In the rows, 128 means zero.
Each named move below is a turn or a mirror, shown by a few rows before and after it. Which moves, in which order, take the first row of each later pair to the second? The first pair is answered.
pof (before -> after):
[130  99 124 188 174 111 146 141 132 114 145 192  84 137 150 183 126 132
  73  94  77 172  99 178 164 136 135 145 146 162  52  69  83]  ->  [101  96 171 197 174 123 158 135 142 141 163 211  95 110 152 195 113 139
  89 133  83 133 124 173 157 111 138 100 154 139  72  76  81]
[106 145 146 118 142 112 112 120 115 139  95  73 108 147 140 152 141 157
 116  91 139 131  97  88 109 144 153 125 121 147 107  98 135]  ->  [ 89 142 180 127 143 120 122 115 122 160 111  88 113 124 137 161 133 161
 124 118 140 107 113  84 106 123 152  94 125 133 118 105 136]
[109 155 118 110 152 133 137 102 128 134 114 105 116 132 146 119 121  92
 158 112 108  84 123 107  90  94 138  99 153 167 135 134 109]  ->  [115 152  98 105 151 124 134 105 125 128 106 102 113 144 144 113 128  95
 151 103 104 100 116 106  90 105 139 114 156 176 128 128 110]
vot (before -> after):
[ 95 154 182 138 160 120 155 112 108 147 122 139 131 105 130 153 131 125
 147 141 127  95 177 143 110 115 148  89 103 164 143 133 155]  ->  [100 176 191 114 164 114 144 127 126 145 107 124 127 123 125 163 137 145
 127 118 140  97 153 129  99 124 155 115 101 164 137 125 171]
[ 97 147 174 146 154 123 155 115 121 123 142 133 108 115 143 165 134 136
 143 129 112 124 141 158 110 110 148  80 140 152 154 103 130]  ->  [ 95 164 181 122 160 116 149 120 128 123 127 114 108 132 137 174 138 152
 130 107 122 128 120 143 100 119 158  95 135 156 149 102 140]
[141 156 146 124 131 115 109 122 145 133 155 136 120 141 121 114 121 163
 142 129 108 130 166 177  80  93 134 127 123 109 135 158 141]  ->  [139 159 146 120 131 112 107 122 144 133 158 131 120 146 117 117 121 163
 140 126 110 131 161 174  83  97 136 131 122 111 135 156 145]
dezat (before -> after):
[152 180 143  96 172 161 122 107 113 141 109 124  91 141 155 146 134 121
 132  91 119 146  92 159 109 118 154 128 146 144  84 102 107]  ->  [136 183 178  99 163 175 128  96 113 166 119 129 112 117 155 134 117 112
 160 137 123 112 113 154 112  95 150 103 148 117 116 124 102]
[125 203 155  98 167 110 153  93 108 132  86  79 110 161 119 129 158 122
 150 109 167 130 114 140  97 159 163 165 105 144 117 162 129]  ->  [117 204 174 100 151 126 157  88 111 150  98  87 130 137 121 114 143 115
 181 148 174 101 130 132 102 142 152 146 109 114 151 182 132]
[145 107  70 134 103 122  94 161 131 108 127 130 132 145 128 124 133 128
 104 107 111 159 103 115 142 139 111 171 144 118 124 108 124]  ->  [116 132 132 137 155 107 116 128 132 106 119 120 102 146 129 177 153 143
  88  85 112 154 107 134 123 130 153 123 128 152  93  96 133]
[114 152 150 101 155 125 164 100 137 170  93 111 127 133 136 133 135  81
 169 137 142 115 116 146 128 117 117 141 112 121 153 123 122]  ->  [127 145 119  97 138 127 152 116 135 167  91 114 136 135 140 113 127  78
 176 140 138 119 118 140 138 125 105 161 116 113 162 127 119]
Now pairs of rows:
(two moves a pair)
[151 126 158  79 137  93 116 142 140  96  79  68 178 132 126 128  89 124
 152 123 164 112 149  95 136 125 130 148 135 169 142 182 150]  ->  [141 123 178  80 141  97 119 139 145 105  88  80 183 120 127 139  82 123
 149 139 163  97 157  94 130 110 134 126 138 157 151 182 150] -> dezat pof
[132  66  67 149 141 117 123 116  99 101 134 146  88 150 134 142 140 133
 102  97 117 175 123 142 153 142 131 141 125 152  93  87 115]  ->  [ 92  82 149 154 133 142 148  94 107 151 156 162 122  96 132 138 116 123
 157 178 125 100 170 135 145  96 131  71 122 113 150 124 114] -> dezat dezat
[126 151 184 127 111 120 120 136 120 159 139 122 160 119 132  96 118 138
 161 173 136  68 159 123 122 115 132 117 108  87 172 156 135]  ->  [146 170 148 122 151  86 126 126 101 115  99  79 117 171 134 117 157 139
 118  82 133 127 124 144 117 159 165 156  92 145 115 132 139] -> pof dezat
[148 138 123  96  95 139 101 153 170 115 100 127 141 154 125 128 135 163
  70 101 147 145  94  91 130 161 142 188 136  99 120 125 130]  ->  [109 115 176 126  87 163 118 139 172 145 136 164 155 103 132 137 116 157
 106 175 136  95 141  95 136 112 136 121 149  75 151 135 115] -> pof vot
[ 85 128 163  99 117 159 122 170 156 112 138 143 148 130 102 144 112 169
 135 140 166 112 139 115 153 107 108 119 138  91 133 156 131]  ->  [ 98 125 127  96 126 145 115 179 150  88 122 133 125 157 100 154 126 176
 100  94 161 148 119 125 149 128 113 145 140 122  99 133 136] -> dezat dezat
[145 124 115 143 135 128 169 130  95  91 136 173 105 117 145  98 126 120
 169 141 128 130 133 140 123 130  95 129 135 129 153 128 125]  ->  [136 128 124 146 154 119 172 119  96  81 128 168  88 129 142 116 138 127
 155 121 124 140 126 153 114 132 109 123 136 150 132 120 128] -> dezat dezat
[146  94  98 130 100 138 114 136 138 128 131 159 144 131 139 110  91 131
 121 126 119 148 125  99 138 128 109 132 145 113 126 129 117]  ->  [138  97  99 135 118 128 113 136 138 116 128 154 126 143 138 129 101 137
 100 102 114 160 118 107 129 135 124 131 142 131 104 107 121] -> pof dezat
[157  89 170 110 112 144 103 161 129 149 129 144 145 143  93 127 121 128
 148 165 163 107  94  92 113 104  98 143 115 126 125 150 148]  ->  [176  77 122 121 107 137  98 168 119 126 128 144 133 157  91 122 127 117
 135 141 149 140  86 104 119 118  89 161 125 144 109 136 145] -> vot dezat
[154 128  85 173 124 155 116 129 153 122 150 124 159 142 143 128 107 140
 138 144 152 166 149 102 112 128 122 165 147 104 149 117 133]  ->  [123 133 140 181 146 148 132 111 163 130 160 131 147 129 145 168 110 151
 131 153 149 146 164 109  93 102 145 117 149 117 139 105 132] -> dezat pof
[147 132  96 148 145 122 146 107  95 109 104 113 128 147 129 112 151  97
 141 104 121 141 137 146 143 145 117 137 115 151 123 131 119]  ->  [110 139 168 146 146 136 149 100 116 141 120 127 148 113 127 131 135 114
 149 150 129  94 154 135 133 107 125  88 116 126 145 142 127] -> vot pof
